[[ 16.8  20.7 -16.1  17.8]
 [ 25.7  22.3 -20.2  24.7]
 [ 22.9  12.0 -44.3  11.7]
 [ 46.9  12.2 -22.3   5.8]]
=>
[[ 25.7  22.3 -20.2  24.7]
 [ 16.8  20.7 -16.1  17.8]
 [ 46.9  12.2 -22.3   5.8]
 [ 22.9  12.0 -44.3  11.7]]

[[-31.3  21.0   7.6  46.0  17.2 -42.4  36.5  45.2  42.1 -38.0 -43.2  17.5
   36.2  44.9  30.6]
 [-11.6  37.6   9.3  -1.8 -44.6 -16.0  44.1  23.7  48.1   9.3 -24.0 -36.0
  -15.1  -9.4 -24.9]
 [ 23.1  48.4 -49.3  11.3  48.4  41.8 -16.6  -3.4  40.5  39.5   2.7   0.2
   20.0 -41.8 -29.2]]
=>
[[ 23.1  48.4 -49.3  11.3  48.4  41.8 -16.6  -3.4  40.5  39.5   2.7   0.2
   20.0 -41.8 -29.2]
 [-11.6  37.6   9.3  -1.8 -44.6 -16.0  44.1  23.7  48.1   9.3 -24.0 -36.0
  -15.1  -9.4 -24.9]
 [-31.3  21.0   7.6  46.0  17.2 -42.4  36.5  45.2  42.1 -38.0 -43.2  17.5
   36.2  44.9  30.6]]

[[ 57.1  40.1  22.5  40.5 -30.2 -12.4  36.4  -6.9 -34.1]
 [-40.7  -9.9 -18.5 -11.3   1.0  23.3 -11.2   3.7  16.8]
 [ -8.5  15.4 -12.4  14.5  -9.8  23.4  16.4  -4.4 -23.2]
 [ -5.1  23.9  12.1  14.3 -13.0  31.4   1.1  21.9   0.0]
 [ -5.5  -7.3  -8.6  -3.9  -2.7  -6.8   6.4 -10.2   7.1]]
=>
[[ 57.1  40.1  22.5  40.5 -30.2 -12.4  36.4  -6.9 -34.1]
 [ -5.1  23.9  12.1  14.3 -13.0  31.4   1.1  21.9   0.0]
 [ -8.5  15.4 -12.4  14.5  -9.8  23.4  16.4  -4.4 -23.2]
 [ -5.5  -7.3  -8.6  -3.9  -2.7  -6.8   6.4 -10.2   7.1]
 [-40.7  -9.9 -18.5 -11.3   1.0  23.3 -11.2   3.7  16.8]]

[[  3.3  25.3   3.0  -7.7  -2.1  -9.8   1.9  -9.6   0.9  10.4]
 [ -3.3 -38.9  38.7  21.9  18.1 -25.2  24.7  13.1 -27.1 -31.9]
 [-13.6   0.3 -53.9 -35.2 -38.6  16.2 -42.2  -0.2   6.5  26.3]]
=>
[[  3.3  25.3   3.0  -7.7  -2.1  -9.8   1.9  -9.6   0.9  10.4]
 [-13.6   0.3 -53.9 -35.2 -38.6  16.2 -42.2  -0.2   6.5  26.3]
 [ -3.3 -38.9  38.7  21.9  18.1 -25.2  24.7  13.1 -27.1 -31.9]]

[[ 47.1 -32.8 -14.1 -13.0   3.7 -28.7  44.1  -7.0   0.0 -21.8]
 [-22.7  -7.8 -25.1  -2.2  18.3   5.1  -6.9  -3.7  25.7 -14.6]
 [ 18.5  20.6  20.9 -23.4 -46.8  30.6 -12.1  -2.7 -30.2 -23.5]]
=>
[[ 18.5  20.6  20.9 -23.4 -46.8  30.6 -12.1  -2.7 -30.2 -23.5]
 [-22.7  -7.8 -25.1  -2.2  18.3   5.1  -6.9  -3.7  25.7 -14.6]
 [ 47.1 -32.8 -14.1 -13.0   3.7 -28.7  44.1  -7.0   0.0 -21.8]]

[[ 19.7  26.6 -26.8 -29.1 -14.1  30.4  15.4 -25.4   9.9  28.4 -15.6]
 [ -4.1  -6.8  10.2   6.9   4.2  -9.2  -5.4   7.7  -6.3  -5.6  -0.4]
 [ 16.3  25.0 -19.9 -25.7  -4.9  20.4  13.3 -19.7   9.1  25.0 -22.0]
 [-34.5 -48.6  48.8  50.8  24.0 -51.6 -27.6  45.6 -17.0 -50.3  31.8]
 [ -6.2 -10.9  12.3  10.4   6.4  -9.0  -7.0  11.9  -2.1 -10.4  12.9]
 [-17.4 -25.4  21.4  27.4   5.8 -23.5 -14.5  20.8 -11.8 -25.9  18.0]
 [  2.8   3.8  -3.1  -3.3  -0.7   2.7   2.1  -3.0   1.1   3.9  -2.8]
 [-19.4 -29.0  26.3  31.4   8.2 -28.0 -17.2  25.0 -14.1 -29.1  20.2]]
=>
[[ 19.7  26.6 -26.8 -29.1 -14.1  30.4  15.4 -25.4   9.9  28.4 -15.6]
 [ 16.3  25.0 -19.9 -25.7  -4.9  20.4  13.3 -19.7   9.1  25.0 -22.0]
 [  2.8   3.8  -3.1  -3.3  -0.7   2.7   2.1  -3.0   1.1   3.9  -2.8]
 [ -4.1  -6.8  10.2   6.9   4.2  -9.2  -5.4   7.7  -6.3  -5.6  -0.4]
 [ -6.2 -10.9  12.3  10.4   6.4  -9.0  -7.0  11.9  -2.1 -10.4  12.9]
 [-17.4 -25.4  21.4  27.4   5.8 -23.5 -14.5  20.8 -11.8 -25.9  18.0]
 [-19.4 -29.0  26.3  31.4   8.2 -28.0 -17.2  25.0 -14.1 -29.1  20.2]
 [-34.5 -48.6  48.8  50.8  24.0 -51.6 -27.6  45.6 -17.0 -50.3  31.8]]

[[ 50.6   0.2   0.3  -0.9  50.3]
 [ 50.7   2.3   2.8  -9.1  47.5]
 [ 50.5  49.7  -1.0   3.3   1.1]
 [ 50.4  48.0  -3.0  10.0   3.3]
 [ 50.7  53.3   3.3 -10.9  -3.6]
 [ 50.5  -0.9  -1.1   3.5  51.7]
 [  0.3   3.9  55.3 -15.7  45.3]]
=>
[[ 50.7  53.3   3.3 -10.9  -3.6]
 [ 50.5  49.7  -1.0   3.3   1.1]
 [ 50.4  48.0  -3.0  10.0   3.3]
 [  0.3   3.9  55.3 -15.7  45.3]
 [ 50.7   2.3   2.8  -9.1  47.5]
 [ 50.6   0.2   0.3  -0.9  50.3]
 [ 50.5  -0.9  -1.1   3.5  51.7]]

[[-28.9 -21.5 -10.5  37.2]
 [-35.4 -14.9  11.8  30.3]
 [  4.3  21.1  24.6  -6.6]
 [ 10.5  41.3  45.2 -56.0]
 [  7.6  -4.1 -30.7   6.5]
 [  2.7 -19.2 -14.8  20.5]
 [ 11.5 -30.9 -31.8  15.5]
 [ -2.0   0.9 -16.7   2.6]
 [ 25.0  -5.5 -44.8  -2.0]
 [-12.3  -9.7  -3.0  35.8]
 [  0.8   8.9  -9.6 -19.3]]
=>
[[ 10.5  41.3  45.2 -56.0]
 [  4.3  21.1  24.6  -6.6]
 [  0.8   8.9  -9.6 -19.3]
 [ -2.0   0.9 -16.7   2.6]
 [  7.6  -4.1 -30.7   6.5]
 [ 25.0  -5.5 -44.8  -2.0]
 [-12.3  -9.7  -3.0  35.8]
 [-35.4 -14.9  11.8  30.3]
 [  2.7 -19.2 -14.8  20.5]
 [-28.9 -21.5 -10.5  37.2]
 [ 11.5 -30.9 -31.8  15.5]]
---
[[ 26.7  -1.9  18.2  24.2   3.9]
 [ -4.1 -32.9 -34.1 -14.5 -11.0]
 [  9.6  -3.7 -38.2 -30.6 -37.4]
 [-17.0   6.1 -11.2  -5.9   4.0]
 [-12.9  12.5  45.9  -2.8  49.3]]
=>
[[-32.9 -34.1]
 [ -3.7 -38.2]]

[[ 32.3 -42.6  38.4]
 [  8.3 -11.9  30.6]
 [-22.7   8.8  53.9]
 [ -8.6  51.9  34.7]]
=>
[[-11.9  30.6]
 [  8.8  53.9]]

[[ 20.9  21.8  22.3  22.8]
 [ 19.4  20.9  24.0  24.2]
 [ 27.6  32.3  46.2  44.0]
 [ 14.0   9.4 -10.8  -5.0]
 [ 15.5  11.4  -5.3  -0.4]]
=>
[[20.9 24.0]
 [32.3 46.2]]

[[-18.1  21.9 -51.2   3.7]
 [  3.7   8.2  10.5  -2.0]
 [  3.8  -0.7  10.4   3.8]
 [  1.9  -1.5   2.6  10.6]]
=>
[[ 8.2 10.5]
 [-0.7 10.4]]

[[-20.1  47.6  19.3]
 [ 15.8  51.0   7.3]
 [ 61.9 -55.8  31.3]
 [ 14.9 -53.8 -50.9]]
=>
[[ 51.0   7.3]
 [-55.8  31.3]]

[[ -1.4  25.9  21.2]
 [ -6.9 -38.9  47.5]
 [ 16.5  -6.6  15.4]
 [ -1.8  -4.9 -11.9]]
=>
[[-38.9  47.5]
 [ -6.6  15.4]]

[[ 22.3  55.2  -7.3   8.4]
 [ -6.1 -50.8   6.5  -3.7]
 [  1.5 -33.9   3.6   5.0]
 [ 38.9  42.2  -0.1  23.5]
 [-57.0  36.9  61.9 -55.5]]
=>
[[-50.8   6.5]
 [-33.9   3.6]]

[[-24.5  62.9 -20.9]
 [  6.6  -4.0 -53.7]
 [-17.1  46.2 -29.2]
 [-23.7  56.8 -22.9]]
=>
[[ -4.0 -53.7]
 [ 46.2 -29.2]]
